Which row each row swaps with, under one turn or mirror:
The rows were stretched afterwards, more along some directions than others.
J_657: [-0.36  3.48  1.36  0.84 -0.41  1.30 -2.71  1.17  0.96 -0.46  1.50  2.68
  0.42  0.54 -1.23  2.31  1.37  1.63  0.40]
J_613: [-0.37  0.08 -3.24  0.61 -0.97 -0.85 -0.79  0.07 -0.29 -0.24 -1.32 -0.77
  0.41  2.28 -1.69 -3.04  0.09  1.48  0.15]
J_180: [ 0.07  2.54 -0.77  0.00  0.84 -1.79  0.17  2.72  2.49 -1.02 -0.11 -0.75
  0.69  1.16 -0.20 -0.74 -0.14  2.11 -0.71]
J_868: [ 0.41 -1.06  0.16 -1.44 -3.81  2.83 -1.21  1.03  1.10 -2.49 -0.42  0.78
  2.01  1.64  3.72 -1.27  0.11  0.41  0.28]
J_703: [-3.74  1.38 -1.02  1.68  4.58 -0.16 -1.06  0.98  0.70 -1.48 -0.92  1.57
  0.28  0.73  0.77 -0.64  0.53  2.77 -0.73]
J_889: [-0.03  1.32 -1.70 -1.08 -2.22 -0.06 -1.29  1.20  1.01 -1.64 -3.12  0.33
  0.71  2.37  0.51 -1.85  0.42  2.44  0.51]
J_234: [-0.83  2.15 -0.10  1.31 -2.74  3.89 -0.30  1.64  0.04 -1.84 -1.22  1.24
  2.34  1.25  0.26  1.58  1.28 -0.64 -1.20]
J_400: [ 0.55  0.94 -0.39  3.13 -0.75  2.06  0.62  3.59  0.20 -1.35  0.39  1.57
  0.53 -0.12  0.18  1.33  2.35  2.25  0.20]
J_810: [ 0.21  1.11 -0.79  2.51 -2.60  1.06 -0.17  0.80 -0.13  0.14  0.63  0.80
 -1.16 -0.41 -1.37  2.83  1.16 -1.33 -2.57]
J_416: [-1.24  0.77 -0.67 -0.42 -0.22  0.11  1.41  1.45 -1.47 -0.91 -2.22 -0.12
 -1.38 -2.65  0.98  1.89 -0.53 -1.25 -1.15]
J_299: [ 1.10 -1.46  1.26  0.80 -0.11  2.31 -1.14 -1.05 -1.19 -1.99 -0.57  1.50
  0.88  0.85 -0.37  0.44  1.62 -0.51  0.82]
J_811: [ 1.95 -0.35 -1.83  0.30 -0.06  0.08  1.10 -0.96  0.64 -2.43 -1.48 -0.37
  1.50  1.41 -1.23 -1.73  0.47  0.47 -1.48]
J_646: [ 0.59  2.53 -1.87 -0.29 -3.29  1.66  0.73  2.61  1.30 -2.34 -0.93  0.80
  1.37  0.64  1.10 -0.59 -0.38  2.21 -0.28]
J_394: [ 1.65 -1.98  0.56  1.67 -5.07  3.58 -1.72  0.97 -0.62 -1.80 -0.68  2.08
  0.55  2.19  1.70 -1.50  3.24  0.84  2.51]
J_574: [ 0.13 -1.14 -0.99 -0.35 -1.31 -0.28 -0.11 -0.59  1.99  0.25  0.64 -0.37
 -0.24  0.22  0.64 -0.62 -1.02 -0.14 -2.05]
J_731: [-1.10  0.58  0.75 -0.19 -1.23 -0.88 -1.92  0.73 -0.80 -0.30 -2.10 -0.04
 -1.44  1.20 -0.06 -0.30  0.89 -0.94  1.44]
J_282: [ 0.18 -0.18  0.54 -0.04 -3.65  0.96  0.05 -1.13  1.16 -0.11 -0.51 -0.95
  0.63 -0.15  1.32 -1.60  1.03 -1.77 -0.20]
J_756: [ 1.78 -3.23  0.12 -0.35 -2.35  2.58  1.06 -1.57 -1.20 -2.06 -1.36  0.87
  0.71 -1.53  1.82 -2.82  1.53 -0.57  1.20]
J_48: [-3.27  1.80 -0.54  1.37  0.65 -0.72  0.93  1.59 -1.03  2.78  0.17 -0.98
 -1.46 -0.98 -1.53  1.50  0.63 -1.60 -1.38]
J_4: [ 0.71  0.98 -0.51  1.17 -1.22  2.47  0.27  2.15 -0.52 -2.84 -1.12  2.14
  1.48  0.18 -0.51  1.67  1.31  1.89  0.90]
J_832: [ 0.65  0.92 -1.64 -0.49 -2.11 -0.55 -1.50  1.33 -1.09 -0.46 -1.54  0.14
 -0.77  1.33 -2.01 -0.96  0.03  2.22  0.32]
J_515: [ 3.90 -1.78 -0.33  0.30 -4.80  1.13  1.26  0.91  0.09 -2.45  0.37 -0.92
  0.19  0.30  1.58 -2.41  1.16  0.79  1.38]
J_859: [ 0.51  1.52  2.25 -0.40 -3.06  1.58 -2.54  0.41 -0.71 -0.45 -2.07  0.29
  0.31  0.41 -1.21  0.62  2.66 -1.52  1.09]
J_203: [-0.54  2.66 -0.41 -2.42 -3.76  1.33 -2.95 -0.43 -0.87 -1.68 -4.57  0.72
 -0.14  2.87 -0.23 -0.99  0.69  0.69  2.03]
J_267: [-0.07  1.54  0.15  1.63 -1.20  1.87 -2.09  1.67  2.37 -0.10  2.83  2.04
 -0.08  1.89 -0.22  0.62  0.36  1.98 -1.13]
J_701: [ 2.56 -3.63 -1.55  0.56 -4.36  2.41  0.43 -0.23 -1.08 -0.56  0.69 -0.31
  0.19 -0.13  0.70 -1.26  0.88  0.21  0.42]
J_274: [ 0.48  4.20 -1.10 -0.99 -2.18  1.27  0.06  0.96 -0.29 -3.00 -4.57  0.70
  0.13  1.49 -0.58 -0.23  0.06  0.66  0.55]
J_116: [ 1.99  0.65 -1.11  1.58 -2.25  1.24  1.81 -1.39  0.31 -1.62 -1.87 -0.91
  0.66  0.15  0.45 -1.98  1.09 -0.09  0.15]
J_704: [-1.06  0.29 -1.83  2.03 -2.01  1.35  0.49  1.45 -1.40 -0.72 -0.49  1.69
 -0.89 -0.51 -0.56  1.59  1.30 -0.42 -1.47]
J_86: [-1.57 -0.32  0.59 -1.07 -2.84  1.91 -1.69 -1.16 -0.27  1.18 -1.20  0.10
 -0.38  0.58 -0.64 -0.34  0.72 -2.16  0.26]
J_754: [-1.63  1.30 -0.91  1.66  0.04  0.48 -0.74  1.14 -1.67 -1.08 -3.55  0.21
 -0.78  0.67 -0.04  1.50  1.82 -0.57  1.11]
J_981: [-2.74  0.79  0.97  1.29  1.43  1.41 -2.65  2.39 -0.43 -0.93 -1.08  2.33
  0.06  0.81  1.16  1.66  1.29  2.15  1.26]
J_729: [-1.21  1.96  0.92  1.11 -0.44  1.06  0.91  1.83 -0.11  0.89  0.06 -1.32
  0.30 -2.20 -0.20  2.37  0.41 -1.06 -0.33]
J_287: [-0.95 -0.64  0.26  0.60 -2.84  2.86 -1.20  1.08 -1.24 -1.88 -0.93  2.29
 -0.24 -0.06  2.35 -0.37  0.87  0.43  1.83]
J_712: [ 0.35  1.43  2.13  2.84 -1.24  3.80 -0.48  0.04 -0.47 -1.31 -0.06  1.17
  0.92  0.00  1.11  1.86  2.05 -0.36  1.44]
J_624: [ 0.87  0.46 -0.89  0.23  0.10 -0.27 -1.33  0.59  1.95 -0.25  0.03 -0.40
  0.89  2.88 -0.78 -1.97  0.38  2.10 -0.31]
J_37: [-0.36  0.60  0.70  3.48 -1.20  1.15  0.37  2.10 -0.61 -1.57  0.97  0.72
 -0.99 -0.48  0.79  2.18  1.73 -0.69 -0.66]
J_138: [-0.10  1.02  0.96 -0.57 -0.88  1.36 -0.65  2.15 -0.08  1.15  0.74 -0.29
 -0.62 -1.36 -0.69  3.92 -1.15  0.02 -0.19]
J_626: [-1.42  2.17  1.12  1.24  1.35 -0.35 -2.13  0.46 -0.93  1.11 -1.11  0.90
 -2.26  0.34 -2.30  2.65  1.09 -0.60 -0.18]
J_669: [-1.32  1.88 -0.34 -0.36  0.71  0.72  0.62  1.06  1.72  1.05  0.61 -0.31
  0.59 -1.13 -1.44  0.99 -0.17  0.22 -1.83]
J_967: [ 1.56 -2.09  1.46  1.12 -1.90  4.38 -1.88 -1.55 -0.01 -0.72 -0.56  2.30
  1.58  1.17  0.76 -0.25  0.79 -0.39 -0.27]
J_155: [-3.57  0.00 -0.24  2.18  2.71  0.76 -2.58  0.39 -0.53  1.40  1.48  2.78
 -0.37  0.91 -1.10  0.74  0.95  2.47 -0.06]
J_644: [ 0.63  0.79 -1.03  0.20 -2.19  0.32 -0.53  0.87 -1.47  1.10 -0.70 -0.10
 -2.86 -0.42 -2.29  0.57 -0.35  0.08  0.41]
J_778: [-0.89 -0.60  0.00  0.96  0.75  2.05 -1.00 -0.43  0.05 -3.34 -1.97  2.30
  0.70  1.73  2.33 -2.98  1.09  1.41  1.40]
J_354: [ 0.42  0.53  0.95  2.71 -1.74  3.49 -0.64  1.78  0.38 -0.46  3.03  2.26
  0.43 -0.93  0.35  4.16  1.60  0.28 -1.41]
J_23: [ 1.01  3.73  1.34 -0.21 -2.81  1.35 -0.59  1.22  0.06  1.49 -0.23 -0.22
 -0.27  1.28 -1.66  3.28  0.81 -0.27  0.89]
J_578: [ 1.79  0.88 -0.39  0.82 -0.31  2.50  0.72  0.35 -0.28 -0.09 -1.66  0.47
  0.96 -0.77 -1.64  1.69 -0.62  0.18 -1.80]
J_276: [-1.44 -0.47 -0.93  2.14  1.80 -0.88 -0.03  0.50  0.60 -0.43 -1.00 -0.83
  0.79  0.36 -0.82 -2.33  1.91 -0.17 -1.77]
J_699: [ 3.18 -3.29  0.57  1.02 -2.81  3.26 -0.57  1.21 -0.07 -0.52  3.11  0.59
  1.14 -0.38  1.00 -0.23  1.11  1.75  1.39]
J_18: [ 0.11  0.46  1.46 -0.99 -4.09  2.14 -1.38  0.62  1.38  1.22  1.83  0.18
  1.36  1.98  0.94 -1.14  1.38 -0.16  0.93]
J_853: [ 1.94 -2.78 -1.30  0.59 -2.95  2.54 -0.26 -0.36  0.63 -3.81 -0.94  2.09
  2.54  2.32  1.60 -3.47  1.71  2.26  1.53]
J_168: [ 1.79  0.46  0.27  0.23 -0.76  1.48 -0.83  0.92  2.46 -2.87 -0.17  1.31
  2.16  1.48  2.40 -1.20  2.13  2.56  1.51]
J_402: [ 2.61 -2.43  0.26 -0.17 -4.70  4.53 -1.22  2.04  0.49 -2.15  2.30  2.21
  2.51  1.37  2.33 -1.16  1.63  2.69  2.12]
J_789: [-1.79  0.41  0.28  2.09  0.43  0.93 -3.39  1.63  0.53 -0.80  1.51  2.63
  0.36  2.32 -0.10  0.10  1.18  2.62 -0.59]
J_388: [-1.13 -1.95 -0.34  2.69  2.16  0.06  0.33 -0.43  0.83  1.19  1.88  0.03
  0.14  1.50  0.92 -1.56  1.01  0.88 -0.22]
J_677: [ 0.03  2.73 -1.58 -1.36 -3.46  1.39 -2.57  0.96  0.81  0.57 -0.50  0.93
  1.47  3.56 -2.18 -0.39  0.03  3.14  0.54]

J_299 is swapped with J_811
J_282 is swapped with J_729
J_402 is swapped with J_704
J_646 is swapped with J_287
J_754 is swapped with J_168
J_388 is swapped with J_23
J_116 is swapped with J_712
J_853 is swapped with J_4
J_832 is swapped with J_789
J_699 is swapped with J_810

